0: [5 5 6 3 2 2 6 1 7 5 5 3 5 8 5 3]
1: [6 4 2 4 2 5 6 1 4 5 5 4 6 4 8 4]
2: [3 6 7 4 3 1 4 5 5 6 6 4 4 6 6 2]
3: [4 4 5 3 6 7 4 7 4 3 4 5 7 1 5 3]
4: [3 3 3 6 5 4 1 0 5 6 6 4 4 6 5 6]
5: [5 3 2 3 4 4 2 9 6 5 4 3 6 6 6 2]
6: [3 5 9 5 5 6 3 3 6 3 4 3 5 5 4 2]
7: [4 1 9 4 4 5 3 4 6 4 5 6 3 5 6 2]
8: [4 5 9 3 3 5 3 4 5 6 6 3 3 6 4 3]
9: [5 8 6 6 2 3 4 1 2 5 5 3 5 6 4 8]
10: [5 4 4 3 1 3 9 4 6 4 6 4 5 3 6 4]
11: [2 3 7 5 6 4 3 5 2 4 5 6 5 6 6 5]
12: [6 2 8 4 3 3 3 3 4 4 6 3 5 6 6 4]
13: [5 3 3 1 5 7 4 4 5 6 7 5 3 5 5 3]
14: [5 8 5 2 3 6 3 2 4 5 6 3 3 8 4 4]
15: [3 4 7 4 6 3 0 1 5 5 6 6 5 6 6 5]
16: [5 4 4 2 3 4 2 7 5 4 5 6 7 4 5 2]
17: [6 6 8 6 2 4 0 2 6 3 4 5 4 4 6 5]
18: [5 2 3 4 4 1 4 4 6 6 5 6 2 6 4 8]
19: [4 6 3 4 3 7 6 3 3 5 4 1 6 4 7 7]
20: [3 6 6 6 7 4 4 4 6 3 6 4 2 5 4 3]
21: [4 5 7 6 6 7 4 9 5 3 5 2 3 3 3 3]
22: [4 6 4 8 5 6 3 4 5 4 4 3 5 7 4 2]
23: [4 4 9 3 2 5 4 9 6 4 5 3 5 6 5 3]
24: [5 8 3 2 3 3 3 7 7 5 5 4 7 4 5 2]
25: [3 6 5 4 4 9 3 6 7 5 5 5 3 2 4 2]
26: [4 6 5 5 6 4 5 3 8 3 4 4 5 4 6 0]
27: [4 4 6 6 6 8 5 4 5 5 4 5 3 0 3 4]
28: [3 2 5 5 5 5 0 4 8 6 6 6 4 4 3 4]
29: [4 4 8 3 2 8 2 4 5 4 6 3 6 7 5 2]
30: [4 5 9 3 3 2 4 5 7 5 4 5 7 3 5 1]
31: [5 8 6 5 6 5 4 4 2 2 3 5 7 4 4 5]
32: [5 5 5 3 5 3 5 0 4 2 4 5 6 8 6 5]
33: [5 5 4 4 1 3 5 6 8 6 5 3 6 5 5 1]
34: [4 4 5 3 4 1 4 5 3 6 6 3 7 5 7 3]
35: [3 2 4 3 3 7 4 5 5 6 6 3 4 7 4 6]
36: [4 3 6 5 6 6 0 6 7 5 5 6 3 3 4 3]
37: [4 7 6 5 5 8 4 4 6 5 4 4 2 0 4 6]
38: [4 2 4 6 7 7 7 1 3 5 5 5 2 2 4 6]
39: [4 4 7 5 6 8 3 3 5 5 4 6 2 0 4 5]
40: [3 4 1 5 5 5 1 2 4 5 6 3 6 6 5 8]
41: [5 6 7 5 3 3 6 3 8 5 5 2 4 6 6 1]
42: [5 1 6 6 5 5 6 7 5 5 4 6 1 1 5 4]
43: [5 6 6 2 4 5 8 4 6 5 4 2 5 3 6 1]
44: [4 5 6 5 6 8 6 3 3 3 3 4 4 7 5 4]
45: [4 7 4 4 4 4 0 2 4 3 5 6 6 6 8 4]
46: [5 6 7 3 3 3 5 4 4 5 5 2 6 7 7 1]
47: [4 6 5 3 2 4 7 6 6 5 6 3 7 1 4 2]
48: [4 2 3 5 5 2 2 6 2 5 5 6 7 5 6 4]
49: [5 4 7 5 6 7 5 2 5 3 4 6 2 4 6 1]
50: [4 2 3 4 2 5 7 3 6 6 5 4 4 2 8 5]
51: [3 5 6 5 4 9 5 2 3 4 4 4 2 6 4 5]
52: [5 5 6 6 6 2 3 4 6 4 5 3 5 6 5 0]
53: [4 5 9 5 2 6 1 6 5 3 6 5 4 4 5 3]
54: [4 4 6 4 2 5 5 5 4 3 5 4 5 8 8 2]
55: [5 4 5 6 6 7 5 2 6 5 4 4 2 0 6 3]
56: [3 5 3 4 2 1 5 6 6 4 6 5 5 6 7 4]
57: [3 4 6 4 3 4 1 2 5 5 7 4 6 6 6 6]
58: [4 3 4 2 3 4 6 2 7 5 4 3 6 5 6 8]
59: [5 4 8 4 2 4 6 5 6 4 4 4 5 0 7 2]
60: [4 5 7 6 6 3 4 3 6 5 2 3 4 4 7 3]
61: [4 2 8 4 6 4 6 2 3 3 6 4 6 8 5 4]
62: [4 2 7 4 4 2 1 2 5 5 5 4 3 7 7 6]
63: [3 4 5 4 4 9 7 3 7 3 3 5 4 4 5 5]
64: [5 3 6 3 2 2 1 6 4 6 4 4 5 8 6 6]
65: [3 3 7 5 3 5 9 6 7 4 5 4 4 4 5 1]
66: [4 8 4 3 3 4 6 8 6 3 4 3 7 4 5 4]
67: [4 1 4 4 5 3 4 7 7 5 3 3 5 5 8 6]
68: [5 9 8 5 3 7 6 5 4 3 5 4 2 4 4 3]
69: [6 6 6 4 2 5 1 3 3 5 6 2 6 4 6 5]
70: [3 3 4 6 3 4 1 6 5 5 7 3 5 5 6 4]
71: [3 5 4 3 3 5 3 7 7 6 6 5 3 2 5 5]
72: [4 6 7 4 4 7 1 2 6 6 5 6 2 3 3 7]
73: [4 2 8 3 4 5 6 4 4 5 4 2 6 9 5 5]
74: [4 3 5 4 1 6 6 4 7 5 4 3 7 5 7 4]
75: [4 7 8 2 3 4 2 8 6 6 4 3 6 4 6 2]
76: [2 3 5 4 5 6 4 2 6 4 5 4 5 9 5 3]
77: [5 8 8 4 3 1 4 0 3 5 5 4 6 4 5 4]
78: [4 7 3 2 4 5 0 4 7 5 5 4 5 8 5 5]
79: [4 7 2 3 5 1 6 8 4 5 4 5 5 9 4 2]
80: [4 5 7 6 5 8 6 5 4 3 4 5 5 2 4 1]
81: [5 2 6 1 2 5 3 6 6 5 5 3 6 6 7 4]
82: [6 6 3 2 8 8 3 2 3 4 5 4 3 4 5 5]
83: [5 2 3 3 3 3 4 4 8 5 5 3 6 6 3 7]
84: [5 4 6 5 6 7 5 2 6 5 4 5 2 0 5 5]
85: [4 4 5 2 4 5 6 3 7 6 5 2 7 5 4 3]
86: [3 5 5 6 5 9 5 1 5 5 4 4 2 3 5 6]
87: [5 6 2 5 4 5 0 1 4 4 4 4 6 9 6 5]
88: [4 9 6 4 5 3 4 2 3 3 6 6 5 7 3 3]
89: [3 6 7 5 4 2 8 3 3 5 4 3 6 2 7 2]
90: [4 2 4 5 1 5 6 2 6 4 6 4 7 4 5 3]
91: [3 7 5 6 5 7 8 2 4 3 3 5 6 3 5 3]
92: [4 3 4 2 7 9 2 5 3 5 5 5 4 7 4 6]
93: [4 6 8 3 3 5 6 6 7 5 6 2 5 1 5 2]
94: [4 3 3 2 2 8 3 5 6 5 6 4 7 5 4 3]
95: [6 5 7 3 5 2 7 4 5 5 5 2 2 4 7 4]
96: [3 7 9 6 3 4 8 4 4 4 4 3 5 5 4 1]
97: [5 2 7 4 2 3 2 8 7 4 4 3 7 5 5 3]
98: [4 4 6 2 3 6 0 2 4 5 5 5 7 5 5 7]
99: [3 4 4 5 5 4 6 7 5 3 6 3 6 4 6 2]
100: [3 6 7 6 6 8 5 2 6 5 3 4 3 3 5 3]
101: [4 4 9 2 5 4 7 0 3 4 6 5 6 5 5 4]
102: [4 7 5 5 7 8 3 4 4 4 6 4 2 2 4 6]
103: [5 5 6 5 2 3 6 0 6 6 4 2 6 6 6 3]
104: [4 5 6 4 7 9 3 3 4 4 4 6 2 0 5 5]
105: [3 4 8 5 2 7 2 2 4 4 5 4 4 9 6 5]
106: [5 3 5 6 5 7 8 5 6 4 5 3 2 4 2 2]
107: [4 2 7 4 7 5 3 8 6 4 2 4 6 4 6 4]
108: [4 4 7 5 4 8 6 3 5 5 5 5 3 0 4 5]
109: [4 4 5 6 6 8 5 3 5 4 5 5 2 0 4 5]
110: [6 1 2 3 4 4 3 3 7 6 3 5 7 4 6 4]
111: [4 1 6 4 4 5 4 8 2 3 7 4 5 3 7 3]
112: [4 5 5 7 6 6 5 5 5 4 5 6 2 0 5 4]
113: [4 4 3 5 4 6 0 6 7 5 5 6 4 2 4 6]
114: [4 5 9 4 3 3 1 3 3 4 7 4 5 3 5 6]
115: [3 5 7 2 2 4 1 5 5 5 6 6 5 6 5 5]
116: [4 3 4 4 6 3 9 3 3 6 3 4 3 5 7 4]
117: [6 5 7 4 5 7 5 4 6 3 2 3 5 7 3 4]
118: [3 5 7 5 2 3 3 5 7 6 6 5 4 6 5 1]
119: [5 1 7 5 4 3 5 7 5 2 4 3 7 5 6 4]
120: [5 5 7 4 8 7 4 4 4 5 5 4 2 0 5 3]

[4 4 5 5 5 8 6 0 5 4 2 4 5 7 5 4] 44 51 63
[4 4 2 4 4 3 9 5 8 5 6 4 3 5 5 4] 10 56 50
[3 3 3 5 5 5 2 2 2 7 6 6 3 5 6 4] 4 11 13
[5 3 8 3 4 3 5 9 6 4 5 2 6 6 4 2] 23 97 119
[4 6 3 3 1 3 5 3 5 6 5 3 6 8 5 4] 0 103 56
[5 4 6 2 3 4 6 8 6 4 5 4 6 7 5 1] 23 33 54
[4 3 2 5 4 7 1 4 5 6 6 5 2 4 5 5] 113 13 28
[5 4 7 4 4 4 8 6 4 6 4 5 2 5 4 1] 65 106 96
[4 1 3 6 4 5 3 6 5 3 6 3 4 5 8 4] 70 67 111
[3 3 4 5 6 5 3 1 4 4 7 5 4 4 6 4] 4 15 57
[6 4 4 5 6 3 1 5 6 5 7 3 3 4 5 1] 52 70 36
[3 4 1 6 5 1 6 6 6 6 5 3 5 5 5 5] 56 99 67
[5 6 7 4 2 3 2 2 8 3 5 6 4 4 4 7] 17 72 115
[3 5 3 3 3 9 6 3 5 3 5 6 6 3 5 3] 63 91 94
[4 7 3 4 9 7 4 4 4 4 5 3 4 2 3 6] 102 82 37
[4 5 6 4 4 7 0 5 5 4 6 6 6 1 5 5] 113 36 53
[4 4 7 5 5 1 5 5 7 4 5 3 6 0 6 3] 59 30 93
[3 3 5 3 3 4 3 4 8 6 5 2 4 6 7 5] 81 67 74
[5 6 7 5 4 5 3 2 2 3 5 2 6 6 7 5] 69 12 57
[2 8 3 5 5 6 5 4 1 4 5 5 6 7 3 3] 88 31 22
[6 4 5 2 2 4 4 7 4 5 5 2 4 6 8 5] 81 64 54
[4 2 5 2 3 5 5 0 7 6 5 3 6 4 7 5] 58 85 74
[6 6 7 4 5 8 3 6 5 4 2 2 3 5 6 4] 117 44 21
[3 2 7 8 4 4 6 2 4 4 5 3 6 6 3 3] 61 90 6
[6 4 5 4 2 5 5 0 8 5 4 2 4 4 6 7] 58 103 74
[4 2 6 5 5 5 5 3 3 3 3 6 8 2 6 4] 3 11 119
[2 1 6 6 5 2 5 4 3 5 4 5 6 8 5 6] 11 61 73
[6 6 4 2 3 4 1 4 4 3 5 5 7 4 8 4] 45 16 69
[4 1 4 5 7 8 6 3 4 4 5 4 2 4 5 5] 38 109 86
[4 4 4 5 3 4 7 2 2 3 4 7 6 7 4 5] 32 61 44
[4 8 4 1 5 6 5 2 8 5 5 3 5 4 3 4] 85 14 43
[3 6 3 6 5 7 3 3 6 3 4 3 6 7 4 3] 22 76 44
[3 8 6 3 4 7 4 2 6 3 6 3 5 6 5 3] 14 6 29
[4 2 2 5 3 5 7 6 6 7 5 2 3 4 5 3] 50 106 99
[4 4 5 3 2 7 0 3 7 5 5 4 4 8 5 5] 78 105 57
[6 6 4 1 5 8 2 3 4 4 5 4 6 3 4 2] 82 94 13
[5 5 3 7 7 7 0 4 5 4 4 2 4 5 5 7] 40 102 22
[5 3 5 3 1 3 4 9 8 5 4 4 5 4 6 5] 97 81 67
[5 4 6 4 1 3 3 7 8 6 5 4 4 2 5 4] 71 33 97
[2 3 7 3 3 6 1 6 6 6 4 5 5 4 6 7] 115 98 71
[5 3 5 3 5 2 5 2 8 6 5 2 6 3 5 4] 85 58 83
[7 7 5 3 2 5 4 3 4 4 5 1 6 4 6 5] 69 19 1
[4 4 5 3 4 8 3 6 5 5 3 4 7 5 5 1] 94 16 3
[5 3 9 4 4 7 1 3 3 5 5 3 5 6 5 2] 29 8 6
[3 5 5 3 5 4 2 0 7 4 6 7 4 5 4 6] 15 57 4
[5 2 5 4 5 7 6 8 4 5 3 5 5 0 6 4] 3 42 27
[4 4 4 6 6 9 3 4 4 3 6 3 3 3 4 6] 102 109 86
[4 6 5 3 4 5 8 0 5 4 4 7 5 8 5 3] 32 0 101
[4 4 7 5 5 7 7 5 1 4 4 4 3 6 6 1] 44 80 49
